which system made each run:
seq 1, q_651 (9 x 26):
[[-25  30 -60 -70 -21  22  14  38 -21 -20  28 -12  16 -62  -3  18 -41 -13
  -20  24 -23 -62  -9   4 -46   2]
 [ 41 -28   0  59  20 -22 -36  -3 -15  47   0   4  11  34  43  34  43 -96
    1  11 -13  -3  45  11   6 -29]
 [ -5   0  -2   9   8  39   7  -4  85 -17  28 -41 -23   1  -5 -31  13  46
   46  13 -22  75 -69   9   0  -7]
 [ -7 -20 -27  -1  33  27  -2 -40 -68 -48  10 -24  -3 -49 -17   0 -19  20
  -33  -9 -28 -84   3 -59 -29   8]
 [ 50 -20  31  41 -37 -70  28 -11 -45  33 -43 -16  37  47  12  -7   8 -36
   -6 -15   1  63  12  -3   5 -28]
 [-67  89 -23 -56  -7  -1  26  11  28   4  24 -31   3 -44 -11  -4  -7   6
   39  18   3  40 -58  26 -24   8]
 [-32  11   1  39  70   4 -48 -54 -54  13   8  15 -16  -9  13  30  36 -39
   -6  -6  14 -74  40 -22   8  11]
 [ 22 -22  57  44 -13 -12   9 -26  30  -5 -33   5  -5  61  -4 -36  13  57
   23 -24  24  82 -16  -2  43  -1]
 [-47  41 -16 -77 -23  19  32  13 -22 -46 -11   6   4 -51 -34  -6 -51  65
  -18  -7   7 -37 -20 -16 -20  28]]
seq 2, q_900 (9 x 26):
[[ 71 -64 -30  17  -7  -2   6  -2 -69 -55  13 -36  36  18  -3 -24 -39  12
  -37   5 -30 -48  25 -14 -10   2]
 [ 47 -55 -13  -2  23 -85  39  39   4 -25   8 -33  20  37 -29 -40   1 -26
  -32 -31  12  33  38   3 -14  46]
 [ 44 -21 -36  15  18 -34  15  15  84  34  42 -40 -52 -20 -26 -38  40 -39
    1 -33 -30  39  -4  12   1  11]
 [ 19 -34  -3  78  11   4  -2 -68   2  43  34 -41 -43 -18   2 -24  41  -2
    9  -2 -35  13 -49 -41  -2 -45]
 [  6  -8  23  38 -19 -15  30 -65 -54 -10   9 -33   5  19 -26 -60 -25  79
    3   6  10  26 -58 -25  10 -13]
 [-13  21  19 -24  50 -26  24 -27  -6 -43  -6  -2 -25 -15 -84 -56 -21  67
  -15 -32  19   1  -4 -14   4  72]
 [-37  33  51   4  60 -37  -4 -21  43  36 -34  37 -49 -12 -42   1  45 -16
    5 -41  28  32  15 -12  13  41]
 [-15  55  47  18 -21  38 -28 -34  41  74 -12  54 -44 -12  -5  13  16  10
   33  22  -4  25 -37  27  28 -33]
 [-20  22  34  12  -9  66 -38 -46 -54  11  -1  58  -5  -6  -6  13 -39  50
   -3  56   2 -67 -26   4  12 -24]]
seq 3, q_882 (9 x 26):
[[   1    1   54  -17  -66   13   12   18   41    9  -61   66  -22   19
     0    1  -12   65   -5  -38   34   27    8   -1   48   -6]
 [ -26   36  -16  -91  -38   20   17   68   43  -31   -7   34    0  -22
   -16    4  -43   41  -11   -8   21  -13    7   32    2   34]
 [ -57   -3   31  -51   48   44  -19   30   -3  -59  -47   47   27  -11
     1   51  -15    5  -12   17    9  -30   15  -28  -38   28]
 [ -32  -51   40  -13   37  -19   -3   64   39  -15  -14   38   40   65
    28   29   15  -31   -2   31   47   44   10    6  -25    8]
 [  34 -105  -20  -15   11  -15   19   75   42  -14   38   14   -4   15
   -11  -13  -13  -13  -55   15    5  -27    9  -16  -35    7]
 [  -6  -70   -6  -13  -34  -11   47   26   -5   -9  -25  -20   14  -41
    21   25    4  -21  -39  -19  -28    4  -20  -84  -58  -46]
 [ -38    8  -46  -19    8  -27   33   28   12   -3   34  -72   37  -24
    29   11   19  -61   20   22  -18   46  -39   -9  -62  -20]
 [  12  -32  -32   45   87   14  -27  -34   -4  -12   55  -58   -5  -12
    -4   -6   31  -50    9   30  -49  -14  -17  -17  -41    5]
 [  50  -42   18   84    6  -13   -4  -52    7   37   -2  -36  -19   17
    13  -16   47  -25   16  -12  -36   53  -20  -29    9  -42]]
seq 4, q_900 (9 x 26):
[[-50  20  33  29 -16 -17  30 -59 -45  26 -37 -28  11 -28  19  19  21  -7
   16  -6 -12  45 -55 -67 -28 -54]
 [-29  88  -2 -29  -4   5  16 -32 -39 -36   1 -39  33  -1 -26 -28 -38  53
   42  24   2  38 -47  33  -1  25]
 [-78  25   4 -24  97  19 -25  -6  15 -63   5   4  -5  -2 -12  10  17  20
   14  -8  34 -22  13 -11  -8  66]
 [-78   8  40 -20 -16   1   5  33  63  21 -41  48  -7  11  46  46  39  -2
   17 -24  51  46  -4 -18   9 -19]
 [-15  53  -4 -40 -60  75  -9   7  18  17 -26  24 -10 -63  12  43 -22   9
   16  22 -48  -9 -38   6 -14 -48]
 [-34  29   6 -11  19  21 -23 -22 -98 -23 -22   7  59  -3  22  49 -25 -27
   -2  46  -7 -48  10 -11 -36 -11]
 [-30  26 -16 -43 -15 -24   3  61 -12 -38   6   3  65  60  41  10 -21  -6
   14  15  59   9  34  61  13  29]
 [ -5 -19 -58 -44   2  46 -19  71  81 -36  14   2 -17 -25  37  33  20 -21
    0 -27 -12 -30  40  11   2  16]
 [  3 -52  -1  20 -33  12   2  16   1  16 -33 -10  23 -13  68  59  34 -65
   -6  -4 -32  15   5 -52 -32 -67]]
seq 5, q_433 (9 x 26):
[[ 22 -13  58  57 -38  22 -27 -38 -40  66 -28  61   0  27  18  23  -5  -5
   -5  41  -3 -10 -15  -2  16 -64]
 [-53  58  34 -45  22 -30  -2  37   1   7 -13  40  43  38  -8  19 -17 -20
   19  45  48  36  -1  56 -14  32]
 [-47  12 -46 -41  60  10 -12  17   4 -49   4 -15 -11 -48   5  27  21 -26
  -12 -38   1 -60  47 -27 -20  49]
 [ 42 -41 -39  11 -77  -5  21  23  41  39  -4 -13 -38 -35  38   6  29 -25
  -22 -62 -26  -9  20 -26  22 -47]
 [ 44   7   4  12 -40  62 -21   5  26  13  12  -2  18  17  12   2 -28  10
   35  73 -50  39 -57  48  -6 -50]
 [-18 -26  48   8  58   6 -30  -4 -65 -13 -13  52  45  39 -10  29 -27 -19
  -23  68  17 -42   5  -7 -36   5]
 [-42  -2 -22 -56   1 -90  53  63   2  -4   7  -2  19  -1  -7  -4   1 -30
  -35 -34  56   2  31  -6 -24  41]
 [  7   8 -85 -13 -15  30  17  -2  25 -42  41 -88 -16 -56  18 -17  11  11
   17 -35 -43  -9 -14 -15  -5   0]
 [ 55 -60  19  76 -41  26 -12 -46 -34  25 -12  -7  -1  19  36   1   9   6
   -2   9 -35   0 -20 -38  11 -73]]
seq 6, q_261 (9 x 26):
[[ -9 -22  48 -18  32 -10 -18  18 -12  -9 -56  84  -6  17 -20  26  -4  -2
  -40 -22  36 -43  61 -18  12  38]
 [-14   4 -53 -42  24 -66  23  54  28  12  26 -18 -10 -31  -5  10  26 -77
  -26 -38  11 -13  47   4 -22  36]
 [ 10  15 -56  -9 -68  32  -7  20  53  38  60   8 -56 -22  22 -17  -2  28
    1 -12  11 -46  -1  39  50 -18]
 [ -2 -65  28 -13 -83  16  30  49  17   8 -29  47  15  16  34  16 -26  36
  -31  10  22   7 -23 -32  -7 -57]
 [ -1 -62 -28 -15  27 -21  17  34 -48 -70  38 -30  56  37   5 -19 -34  15
  -30  25  25 -34   7 -10 -32  25]
 [ 35 -34 -26  56  23  -7 -27 -48 -59  23  34   0 -33  -9  -3  -9  16 -20
  -34 -15  -4 -91  40 -21  22  -4]
 [ 15 -18 -12  31 -36 -39  30  -9   3  79  18 -30 -14 -33  13   4  29 -64
   -8   4 -35  32 -40 -31 -36 -65]
 [-13  11 -14  10 -14  37   8 -23   0 -10  58 -42  13   7   1 -36 -29  59
   34  62  -5  24 -89  18 -15 -27]
 [-12 -28  68  32  32  52 -23 -56 -49 -32 -47  36   9  11 -12  12 -15  52
   -5  27  -9 -16 -22 -51 -11 -13]]
seq 7, q_433 (9 x 26):
[[ -26  -59  -25   -6   58   19  -10   14    8   -8   48   18  -31  -40
   -15   11    5  -13  -47   18   -1  -86    0  -45  -42    7]
 [   8  -19  -35  -18 -114  -33   48   36  -13   43   24    4    2   -6
    31  -15  -25   18  -34  -14   31  -25   -9   -1   15  -48]
 [  18   43  -24   -6  -25   41   -9  -12  -45  -54   -2  -59   66   17
    32    3  -34   15   44   40  -35   26  -24   35   -7  -14]
 [  10  -58   38   44   68  -30  -10  -20  -51  -26  -39   -7   37   33
     7   24   28  -50  -16    1   -8   12   27  -49  -32    5]
 [ -32  -24   -1  -20   16  -69   56   42   70   29   26  -14  -19   -6
   -31  -29   24  -15  -12  -11   27   63  -39  -17  -37   13]
 [ -42   19  -41    0    3   48    4  -42  -10   -7   61  -32  -35  -59
    -9  -21  -10   51    9   18  -14  -49  -63  -27  -15  -17]
 [  -3   10   23   43  -71  -17    7  -46  -89   39  -30   17   17   19
    45   13   -3   14   -5  -15   31  -22    9  -22   36  -53]
 [ -28   69   27  -16    9  -21    4    7   11  -17  -43  -23   48   34
    20   15   14  -20   57    4   12   96   -6   38    0   19]
 [ -39  -13   11    7  105   24  -30  -22   30  -27  -15   -4  -29  -41
   -16   30   48  -35    1  -16  -25  -14   11  -51  -33   30]]
seq 8, q_371 (9 x 26):
[[  3 -33 -21   7  49  20 -15   0  32   2  90   8 -43  -4 -46 -46 -17  36
  -16  47   4 -51 -35  19  -9  25]
 [-11 -37 -12  24 -61  -3  15 -26 -78   0   7   7   5   8  39  -5 -18  47
  -34 -19  39 -71   6 -46  24 -41]
 [-20  12   4   3  11 -91  52  -6 -26 -21 -12 -57  37  35  -3 -34  16  -1
   11 -39  40  72   3  -8  -2  31]
 [ 28  50  24  20  83  15 -34 -69 -42 -16 -21 -13  -6 -17 -66 -11  -7  -9
   13  15 -51  -2   2   8 -14  41]
 [ 34 -51  64  54 -21  13 -13 -26  18  67 -34  55 -35   6  -3  15  18 -10
  -17  11 -20  15 -18 -35   5 -56]
 [-26  12   9 -15 -23 -24  21  25  47  32  55  29 -22  30 -23 -47 -20  55
    3  29  63  21 -45  45  21  10]
 [-22  76 -11 -20 -43  15 -14 -28 -83 -12 -18  16  22  -3  17  10 -36  39
    7  -9  27 -61  29  28  44   7]
 [ 15  21  24   7 -22 -41   7  11   1   5 -77  -9  33  30  35  31  34 -54
   22 -49   0  74  45   4  16  -4]
 [ 36  22  12 -18  71  29 -37  19  71 -12   5  15 -13   5 -56  -7  -1 -23
   20  32 -41  30   6  57 -10  50]]
seq 9, q_558 (9 x 26):
[[-61  32  29 -28  21 -28  28 -11   2  18  29  36 -29 -12 -67 -41 -27  60
  -13  21  49  -3 -52   1  -9  32]
 [-31  83   0 -28 -31  16   4 -46 -73  17 -30  17  -7 -66 -23  19 -34  18
   -8   0 -16 -50 -11 -14  -4 -13]
 [ 26  48  29 -17 -31   5 -15   0  -8  -5 -96  35   7   0   9  36   5 -13
    5 -55 -11  14  67  13  43  14]
 [ 13 -38  51 -14  23  69 -35  37  80 -35 -42  61  -9  23  -2  26  -2  29
    5  15  -8  21   8   4   6  12]
 [-38 -73  31  -3  -7   5   9  33  11  36  12  71 -12  -3   7  26  -9   0
  -52  39  31 -40 -27 -46 -37 -41]
 [-16  24 -46 -57 -49 -41  26  54   4  54  36  27 -16 -37  -7   5 -18 -37
  -39  -6  27 -51  17  26 -10   1]
 [ 48  32 -63 -28 -27  52 -35  27  -9 -25   7 -20  18 -29  29  29 -20 -37
   10   8 -57 -49  42  48   8  -1]
 [ 47 -71  -6  33  29   5 -28  27  -1 -42 -23 -14  39  53  51  30  26 -50
   -4  -7 -13   3  61  -6   2  -1]
 [ -3 -74  -8   9  74 -32   7  42  71 -10  57 -12 -13  32 -20 -28  28 -22
  -14  17  16  25 -13  -4 -32  30]]
seq 10, q_651 (9 x 26):
[[-39  66 -35  -7  50  12 -46 -17 -37  13  20  -4   5 -25  22  44  20 -67
   19  18  -7 -56  34  28  -7  14]
 [ 24 -22  59  70  50  14 -38 -41  42  12 -25  12 -26  48   0  -4  50   4
   33  -5  -6  56   1  -3  32   2]
 [-24 -16  12 -32   1  26  36 -11  16 -49  -8  -3 -23 -36 -53 -38 -33  99
  -17 -14   0   4 -54 -48 -15  20]
 [  8 -16  -8 -14 -36 -62  29  10 -92  14 -19  15  29  -3   2  11 -24 -27
  -56 -22  25 -60  48 -26 -10  -3]
 [ -2  51  -2 -10 -45 -41   7  39  34  50   5   1  22  41  32   6  12 -40
   35   9  30  68   2  70  22 -11]
 [-51  46 -23 -19  59  73 -52  -9  45 -23  37  11 -32 -33   1  19  13  11
   31  26  -7 -42  -9  25   4  26]
 [ 49 -82  42  60  37  22 -30 -31  -7 -18 -34  33 -21  33  -8  -2  16  19
  -28 -20  -9 -25  34 -43  22   1]
 [ 25 -29  11 -37 -70 -20  65  39  27 -18 -21  -7  11   1 -28 -36 -44  59
  -22 -13  -1  56 -39 -14 -12 -10]
 [-25  34 -57 -54 -25 -24  14  36 -47  20  27  -3  19 -46  11  28 -21 -55
  -28  12   1 -69  19  11 -34  -5]]
seq 11, q_371 (9 x 26):
[[  1 -24 -14 -28  70 -55  33  16 -27 -49   1 -48  31 -19 -46 -14  -6 -41
  -29  -5 -19  10  10 -34 -66  49]
 [  3 -37   3  41  77 -10 -14 -48 -24  23  17  -7 -42 -45 -35   2  32 -42
  -32  -2 -36 -43  -4 -60 -39  -2]
 [ -1 -66   3  71   7 -14  10 -38  20  39  60 -18 -44  16   8 -42  34  27
   -7   0  23   1 -45 -37  11 -34]
 [-12   3   0  23 -15  -5  19 -46 -51 -28  41 -33  13  34 -13 -62 -35  91
    8  20  36  -2 -53   1  19   2]
 [-12  39  50   6 -21 -36  28 -54 -98 -10 -67  -6  43   5 -17  -3 -26  27
   -2 -11   7  24 -13 -31  -6  -5]
 [-12  57  62  12  40 -50   7 -38   6  53 -49  16 -11  -5 -49   0  25 -38
   17  -3 -10  76 -20   0 -15  11]
 [  5  52  37  27  13  49 -50 -42  37  65  11  54 -54 -10 -27   2   9  10
   28  36 -13  -4 -24  41  32 -11]
 [  4   9  17   6 -93  41 -14  15  25  32  -9  52  -5  36  50   9 -14  49
   17  12  34  -1 -10  37  59 -48]
 [-19  58  -6 -68 -54  -8  17  57   5 -33 -24  10  47  31  20   5 -36  24
   20  -3  41  29  17  58  21  25]]
seq 12, q_882 (9 x 26):
[[ -39    5   15  -27  -11   36   -2   -2    4   44   11   64  -43  -67
   -30   22  -22   11  -37   33   -6  -65  -40  -30  -34  -29]
 [ -92   11   -6   -5  -16   34  -11   14   42   -5   -5    6   -1    3
    87   50   48    6   34  -19   48    8   -9  -24   19  -29]
 [  21  -32  -46  -11   39   22  -16   39   51  -87   27  -47   17   39
    20  -20    9   15   21  -18    2   12   36   29   18   54]
 [  69  -55   46    8   33   -3   10   -6  -14  -42  -61    0   16    1
   -57  -13  -24    5  -29   -3  -56   32    5  -34  -33   18]
 [  -7   14   38  -21  -28  -47   40   27   22   79   -9   31   -2  -17
   -36    2  -12  -38  -16   38   -8   55  -54    4  -46  -34]
 [ -50   -1  -47  -13    4   38  -15   16   34   37   74   13  -41  -50
    20   20   11  -16   -7   31    3  -69  -28   -4  -19  -25]
 [ -31  -32  -14   37    9   56  -25  -22   15  -54  -14  -39    4   10
    83   30   51   17   33  -38    1    1    9  -49   22  -23]
 [  53   -9  -11    6   12  -22   18   12   33  -55   -2  -69   28   44
   -13  -46   -2   12   32  -17  -20   88    4   32    9   38]
 [  61   -1   26   -6   36  -10   12  -24   -9   17   -9   11  -24  -40
  -101  -31  -36   -8  -35   23  -66    3  -22   -6  -41   22]]
seq 13, q_558 (9 x 26):
[[ 32  14  24  10 -53  55 -29  -8  15  32 -73  41 -16 -26  35  59  17 -26
    9 -24 -45   1  27 -10  26 -49]
 [ 28 -59  27   1 -41  20 -14  65  70   6 -19  63  -7  58  34  12   3  21
   -9  -4  34  13  28  24  40 -13]
 [-42 -53 -19 -44 -15  33  11  66  32 -24  47  27  15   2  22  10 -32  29
  -27  51  30 -40 -33  -8 -35 -18]
 [-36  -2 -59 -35 -35 -36  31  38 -33  21  23 -20  19 -47  36  34   3 -65
  -30  -8  -1 -46  10 -27 -44 -28]
 [ 51  28 -67 -10 -14  -6 -10  31  42   5   9 -48  -3 -20  25  14  27 -71
   20 -34 -47  14  47  44  13   7]
 [ 69 -67 -19  60  20  46 -41  -3  25 -31  30 -38  13  49  39  -7  18 -14
   25  27 -41  14   7  18  12 -20]
 [-10 -78  -2  40  34 -56  24   7 -11  -9  60 -31  23  66   9 -39  13   7
  -16  19  53  14 -19 -18 -13   3]
 [-44  41 -45 -18  34 -48  37 -19 -17   0  74 -64  -7 -34 -40 -48  -7   5
    5  10  12   2 -49   3 -31  26]
 [ 20  71 -22  32  -2  -6  -3 -81 -71   7  -9 -65   2 -38  -9 -10   9 -15
   29 -22 -50   2  -6  -5   7 -10]]
seq 14, q_261 (9 x 26):
[[ 69  12   7  22 -85  17  21 -32 -27  17 -17 -28  12  -2  -5 -28 -35  38
   14   9 -49  41 -42  11  16 -49]
 [-15  24  47  14  -6 -14   4 -30 -89 -15 -26   1  73  52   6   1 -35  16
   16  53  20  30 -25  10 -13 -14]
 [-50  21  16  44  91 -15 -32 -56 -51 -27  -4 -26  21  30  18  13  43 -22
   29  -4  29  -3  21 -17   4  31]
 [ 10  25  -9  37  41   5 -13 -45  48   7 -21 -47 -44 -32   1   2  67 -33
   36 -60 -43  46  12 -21  16   8]
 [ 45  57   5 -19 -47  19  16  -5  52   5 -34 -24 -12 -21 -26 -20 -13  22
   37 -13 -52  84 -31  36  15  -3]
 [-10  58  49 -35 -28  12  -4   5 -28 -25 -52  41  44  38 -13   2 -51  48
   21  27  26  29  -1  47  23  19]
 [-56  23  24 -17  50 -29 -18  10 -28 -33 -41  28  35  38  23  38  20 -24
    4 -22  61 -11  63   1  11  49]
 [ -4  11 -48  -2  27 -21 -11  18  58  -7   7 -29 -35 -12  25   7  63 -43
   13 -78  11   1  64   4  33  37]
 [ 53   8 -29 -12 -88   7  19  30  71  24  -5  -7 -37 -13  12 -24   5  24
    8 -55 -14  30   8  26  51 -18]]

runs to name:
seq 15 (2 x 26):
[[ 44 -51 -25 -37   5  22 -10  53  -2 -35 -25  26   7 -26  -6  31 -21 -32
  -52 -14 -34 -67  61 -16 -23  16]
 [-14 -26  30 -11 -39  -3  20  31 -37  -9 -48   5  75  24  45  45 -18 -27
   -3  37  -7  41 -22 -26 -47 -53]]

q_882
seq 16 (2 x 26):
[[ -5  16  -3 -43 -57 -18  55  19  21  33 -42  -5 -18 -79 -20  15  -6 -17
  -23 -32 -41  31 -29 -46 -41 -34]
 [ 21  53 -24  21  -6  12 -18 -39 -37  60  32 -27   0 -40  -4  10  -4 -58
   18  53 -59 -10 -36  24 -26 -43]]

q_433
seq 17 (2 x 26):
[[-32 -16  42 -25 -54 -42  49  19 -61  11 -31  41  41  17  -1   3 -44  32
  -40  19  48  -3 -21 -29 -22 -26]
 [-67  91 -10 -81 -12  -8  14  43  26   9 -22  17  10 -40  -4  35  -6 -25
   16  -2  16  17  -1  30 -19  19]]

q_558
seq 18 (2 x 26):
[[ 21  56 -24 -33  34  48 -47  23  69   4   5  15 -31 -31 -20  20   9 -35
   27   9 -44  -7  24  60  10  33]
 [ 39 -47  -9  12   0  45 -52  26  23  24  16  65 -35   3  15  30   2 -23
  -33  10  -6 -85  52  15  26 -10]]

q_433
seq 19 (2 x 26):
[[ 34  65 -31  -2 -19 -33  -3 -18 -19 -11   1 -28  -6  19  -6 -37  -1  20
   19 -55  21  -3  56  57  71  48]
 [100   0  13  27  -3   0 -34  -6 -37  -8 -46   0  37  43  -2   7 -13 -42
    4   3 -47  13  56  44  22   5]]

q_371
seq 20 (2 x 26):
[[ 20 -19  26  18 -57  59   7 -35  15 -32 -50   1 -26 -10  10 -11  -7  91
   10 -43 -18  18 -19 -41  40 -28]
 [ 39  -4  13 -29 -13 -17  25  18 -59 -55 -66 -24  76  13  -9  13 -39 -19
  -12   4 -34  34  18  -8 -36   9]]

q_261
seq 21 (2 x 26):
[[ 31 -71  15  -8  20 -71  55  24   8   5   6   3 -18  -7 -68 -44 -12   1
  -62 -22   4  13  -4 -43 -39  25]
 [-12  44 -52 -29 -20 -25  28 -20 -60  20  49 -21 -17 -59 -38 -29 -34  12
  -30  -1  -1 -70 -16  -1 -14   8]]

q_261
seq 22 (2 x 26):
[[  8   3   9  66  72 -26 -35 -72 -80   4  15 -13   3  27  -7 -12  24 -22
    1   2  10 -43  34  -8  18  21]
 [ 21 -16  28  17 -23 -16   2  14  39  -7   6  19   1  81   5 -43  -4  62
   14  -9  58  45   7  44  60  18]]

q_900
seq 23 (2 x 26):
[[ 11 -65 -11  10   2 -62  21  58  58  55  40  20 -25  21   6  -8  35 -57
  -34 -10  32   9  17   0  -8  -6]
 [ 15 -11 -77  -4 -11  16   1  25  52 -21  89 -48 -25   4  13 -47   1  31
   15  -7   8 -21  -7  40  29  18]]

q_651
seq 24 (2 x 26):
[[-26 -36 -43  -9   4 -29   4  61  13 -32  17 -30  50  42  78  30  29 -55
    5 -14  37   5  42   5  -6   0]
 [ 51 -53 -42  47 -10   9 -15  -7  36 -13  52 -28 -37  36  25 -45  22  34
   -1 -38  16 -23  28  16  64   8]]

q_261
seq 25 (2 x 26):
[[ 29 -46  23   1  75 -10   3  -9 -38 -18   6   3  15 -10 -68 -14 -32 -20
  -40  52 -43 -15 -21 -28 -70  21]
 [ -3 -24 -30   3  -1 -97  46  13 -33  40  67 -13  -7   7 -31 -51  -9 -15
  -45  -1  47 -25  -5  -2 -14  13]]

q_433
seq 26 (2 x 26):
[[-30 -68   2  28  98 -35   2  -5   9 -20  45  -8 -19  18 -28 -27  29  -6
  -28   0  32 -21   2 -43 -28  40]
 [ 15   9 -23   3  34 -46  27 -35 -21  36  50 -24 -45 -56 -83 -51 -11 -10
  -34  -4 -27 -32 -27 -15 -30  22]]

q_558
seq 27 (2 x 26):
[[ 49  36 -12 -22  14 -23  -3  10 -29   7  42   4  17  24 -66 -44 -59   3
   -8  53  -7 -16  -2  80  -4  40]
 [-27  -9  53  27   7   5 -12 -52 -61  40 -23  69 -27 -21 -23  15  -8  22
  -40  11  19 -62 -10 -51  -1 -22]]

q_882
seq 28 (2 x 26):
[[ 20  19 -49  11  30 -59  -1   1 -32  20  82 -33   4  29 -24 -50 -10 -24
   -4  19  29 -32  15  61  10  39]
 [ 10 -43 -36  44  11  -5 -15  -7  41  -8  43 -20 -46  26  32 -29  48  23
    1 -59  38 -27  39  -5  62  18]]

q_900
seq 29 (2 x 26):
[[ 57   2 -38  -6 -18  28 -18 -19 -77 -46   4 -11  17  -8 -12 -13 -52  28
  -25  -2 -29 -85  40  13  21  15]
 [ 85 -35  -3  27 -24 -56  11  19 -23  -9 -18 -23  37  66   6 -26  -3 -24
   -9 -24   0  36  54  33  29  13]]

q_433
